One vector is turned by the same rotation once a step. Each row is the vector after some number of steps, and that number follows the row.
The counts run from 0 to 678.
[150 141 134 118  86 166  87 134 137 192  89 149 113 125  92 109 125  71
 167 111 133 120 125 142  97 139 104 103 109 135 126 136 124 165 116 146
  81 139] : 168
[151 134 172 118  93 130 107 143 119 147  81  99 103  69 105 123 109  95
 172 102 133  92  89 109 101 132  86 102 130 114  93 122 164 147 144 129
 133 116] : 648
[144 121 135 128 110 141 119 115 119 149 120  78  89 112 147 164 121 110
 122 148 164 145 140 154 173 152 149 154 165 160  67 141 126  94 167 125
 162  77] : 221
[ 95 166 136 115 179  93 160  83 121 140 107  94 135 122 191 154 146 141
 107 133 119 122 100 168 121 103 131 116 115 120 144 103 144  92 137 143
  98 170] : 476
[154 139 123 151 171 175 128  87  76 114 134 143 147 157 141 126 116  99
 125 140 150 103 161 160 131 112 117 135 141 109 123 113 102 146  51 162
 106  99] : 489
[141 105 128 129 106 153  93 119 127 157 117 105  71  95 122 149 123 102
 154 129 143 123  65 134  87 129 104  80 103 121  87 154 165 137 133 125
 165 115] : 315
[152 133 141 125 129  98 123 124 107 116 108 185 134 120 150 127  56 133
 125  91 139 187 176  97 127 143 140 147 110 124 129  94 122 145 179 136
 159 103] : 34
[170 154 121 148 154 141 114  89  89 170 129 136 110 182 145 165 101 113
 144 146 155 125 185 147 143 114 136 170 132  85 123 146 101  94  86 113
 116 125] : 485
[160 175  96 140 176 121  83 121  82 157 118 102 152 179 143 128 131 121
 139 135 142 117 169 127 145 113 128 172 111 147 114 142  92 117  84 131
 117 110] : 152
[152 184 109 129 113 117  85 180 105 172 148 118 113 103 128 143 129 183
 164 139 119 137 144  88 110 108 121 101 117 160 156 151 157 123 144  84
 124 138] : 55
[136 114 117 139 129 117 119 179 136 125 123 168 132 143  93 133 117 122
 127 128 142 157 156  72  82 134  92  92 108 138 100 139 124 149 131 118
 196  66] : 521
[136 132 144 108 138 115  91 161 145 145 119  78 146 151 104 118 192 131
 138 109  87  93  91 103 104 146  98 143 142 121 145 141 114 152  82 122
  97 159] : 656
[169  93 151 118 116 160  95 135 128 155  97 100  99  78 121 114 103 105
 161 156 139 101  97  89 119 112 113 112 138 111  85  84 180 134 137 115
 137 144] : 646
[138 126  89 131 101 177 155 147  95 180 145 127 139 149 128  94 146  82
 124 132 146 159 149 105 129 155 172  94 128 142 112 139 118 131 132 140
 127  63] : 375
[138 138 138 123 116 119 109 148 132 139 143 130 162 160  94 121 155 111
 137 146 103  71 139 163  97 121 103 168 159 135 153 134 114 138 100 133
  53 174] : 415
[133 109 132 109 135 132 109  78 130 124 168  95 116 119 161 146 135 125
 122 152  83  72  69 120 114  80 131 159 136 125 154 141 125 147 113 133
  73 153] : 566
[111 165 132 119 124 127 126  50  90 122 102 113 123  88 178 147 134 122
 135 140  97 133  80 130 160  95 109 122 105 133 153 153 136 150 153 146
  97 153] : 236
[ 96 125 158 104  91 101 140 127 165 119 120 117 119  72 140 143 154 123
 107 119  97 152 109 101 123 153 102 120 147 161 141 156 136 165 206 148
 128 116] : 442
[102 138 120 147 109 156 157 126 120 161 115 110  88 129 127 160 132 128
 133 104 166 148 101 181 122 152 149  54 126 116  86 161 131 100 135 113
 167  94] : 465
[137 124 132 144 122 147 127  96 126 130 110  83 102  95 154 138 133 125
 118 150 174 159 159 175 172 158 139 137 166 158  72 134 134 104 168 126
 160  91] : 220
[179 110 157 155  98 142  74 125 164 113 122 162 101 116  88 125  90 133
 147 113 145 129 183 139 148 148 107 166 168 137 111 132  96 161 128 100
 137 122] : 427
[133 164 111 175 126 100  96 144  97 169 153 135 142 123 115  82 136 172
 178 104 120 100 145 143  97 117 123 101 102 122 143 165 146 119 123  72
 139 122] : 58
[159 152 131 146 154 124 124  93  74 157 136 153 122 178 142 158  80  99
 138 130 150 101 169 142 126 115 135 174 126  83 119 150 100  97  94 122
 122 101] : 486
[143 109 146 129 152 103 138 146  96 120  93 111 156 136 134 106 106 114
 138 148 148 102 117 163 101 131 109 125 117  85  70  57 179 103 112 131
 155 156] : 401
[120 129 107 108 110 120 135 172 130 160 142 122 126  91 150 120 133 155
 129 172 120 138 126  73 102  95 133  85 110 153 148 102 196 120 175 116
 108 145] : 50
[113 113 128 163 133 105 126 101 119  83 149  97 159 113 156  85 137 172
 115 124 125 123 137 190 184 144 154 156 164 143 107 111 118 108 147 108
 151 123] : 214
[111 152 121 165 108  96 119 134 142 129 180 115 147 135 115 114 149 188
 139  89 111 117 144 181 138 137 152 131 159 158 146 178  91 118 136  86
 129 121] : 208
[146 141 100 155 153 104 109 146  70 153 125 121 158 179 122 103 105 142
 164  97 125 110 118 150  98 128 144 136  89  78 104 123 132 104  91  91
 161 131] : 395
[124 142 110  95 106 118 142 161 112 164 146  97 169 154 156 101 136 124
 109 140 122 123 131 143 119 121 186 145 139 173 132  70 138 102 156 165
  78 138] : 622
[144 121 149 131 144 102  92 119 141  86  95 153 153 102 131  93 137 154
 133 110  89 158 119 119 113 141  82 139 113 116 162  87 145 183 131 135
 129 193] : 179
[102 148 122  95 137 102 164 121 109 146 135  66 145 160 179 163 138 144
 100 130 110 112  85 149 140 109 172 137 132 115 125 102 133  86 126 138
  93 171] : 474
[ 95 175 104 130 124 133 154 144 144 133 137 156 157 185 117 154 163 150
 111 115 107 148 153 105 143 128 122  93 125 134 179 177  76 141 107 117
 106 118] : 598
[ 86 117 149 124 145 152 188  88 148 108  77 148 139 134 130 149 114  77
  95 157 155 120 134 140 150 110  94  94 137 106  91 102 125 125 129 156
 112 130] : 12
[138 100  94 166 132  99  93  98  77 126 164 131 176 122 143  64 138 118
 144 153 110 113 121 146 109 121 122 164 101 128 116 162 145 142 144 110
 166 100] : 304
[ 99 107 115 160 109 137 152 103  95  91 126 130 131  95 148 124 112 156
 120 141 137 155  97 162 178 129 129  83 131 105  98 133 162 121 166  97
 191 118] : 459
[128 140 142 127 121 116 120 135 143 161 139 140 153 153  94 113 162 101
 141 136 115  70 151 176  70 115  96 147 150 128 154 143 127 131 101 134
  62 161] : 414
[ 94  80 146 116  91 117 181 172 145  93 161 146 164 119 105 119 137 130
 100 149 111  95 114 135  83 136 107  99 164 118 109 107 163 133 148 122
 147 120] : 195
[186 103  92 155 146 163  82 119  72 130 155 123 154 122 133  67 125 124
 153 160 133  97 138 134 120 114 132 147 129 108 115 105 141 144  84 118
 127 123] : 639
[153 148 145 102 126 160 101 139 177 185 102 137  86 129 117 137 107 102
 150 102 135 129 140  66 122 118 128 112 127 134 151 115 100 162 111 145
  69 134] : 502
